In the data rows, zero lies at 4.5, halfway between 4 and 5.
Here are some points, each followed by its number:
[3 2 0 5 3 6 3 4 1 5 1 5 6 8 3 3 5 5 5 7 3 8 7] 0
[3 2 4 5 4 5 5 3 4 6 5 3 6 4 4 3 3 4 5 4 4 5 5] 1
[3 3 5 4 3 4 3 8 2 4 6 4 3 5 3 4 2 7 6 7 3 5 6] 2
[7 6 7 4 7 5 7 5 6 3 6 5 4 4 6 5 4 6 7 5 4 4 4] 3
[5 6 4 4 6 3 5 7 3 3 5 3 4 1 3 6 7 5 1 4 7 3 3] 4
[4 3 7 4 5 4 6 5 6 5 6 5 4 3 6 4 2 5 7 5 4 4 3] 5
[0 2 9 3 1 4 1 8 9 7 9 5 1 6 7 4 0 4 8 4 0 2 6] 6
[2 3 4 5 5 1 4 9 1 3 6 1 5 0 2 5 4 5 0 4 7 2 2] 7
[2 4 5 4 6 1 5 9 1 2 8 2 4 0 1 5 4 7 0 6 7 2 2] 8
[3 4 2 5 6 4 4 6 2 3 3 3 5 2 2 5 7 4 0 3 8 4 3] 9
[4 3 8 4 4 4 6 4 5 5 6 5 5 3 6 4 2 5 7 4 4 3 4] 10
[3 3 8 4 3 5 4 4 7 7 8 4 3 4 6 4 0 4 7 2 3 4 5] 11
[6 5 3 6 2 7 3 0 7 6 1 8 4 9 5 4 6 3 7 4 2 8 8] 12
New points follow, each followed by the number of its nearest point above.
[6 4 5 6 4 7 6 0 8 7 4 6 5 7 8 4 5 1 8 2 3 6 5] 12
[7 7 5 4 5 5 7 4 4 3 5 5 5 4 6 4 4 7 6 5 5 5 4] 3
[8 8 6 3 4 5 4 6 6 3 5 7 1 6 6 5 5 6 7 7 4 5 5] 3
[4 5 1 5 6 4 4 5 0 3 2 3 7 2 0 5 8 5 0 5 8 4 3] 9
[5 4 1 6 4 6 4 3 2 5 0 6 6 9 2 4 7 6 6 6 3 8 8] 0
[1 3 9 3 1 4 1 8 9 6 9 4 0 5 6 4 0 4 8 4 0 2 5] 6
[8 7 1 5 4 8 4 0 6 5 0 7 6 9 5 4 9 3 7 6 4 9 7] 12
[4 4 0 6 4 6 4 4 2 5 1 5 5 8 2 4 6 5 6 7 4 8 7] 0
[3 0 5 5 3 5 6 1 4 8 3 6 8 5 5 3 4 3 6 3 3 5 6] 1
[4 5 1 6 5 3 4 4 2 4 3 3 6 3 2 5 6 3 0 4 7 4 4] 9
[5 4 0 6 4 7 4 3 2 5 1 5 6 9 3 4 7 5 6 6 4 8 7] 0
[4 4 1 4 6 3 3 6 1 2 3 2 6 3 2 5 8 5 0 4 7 5 3] 9
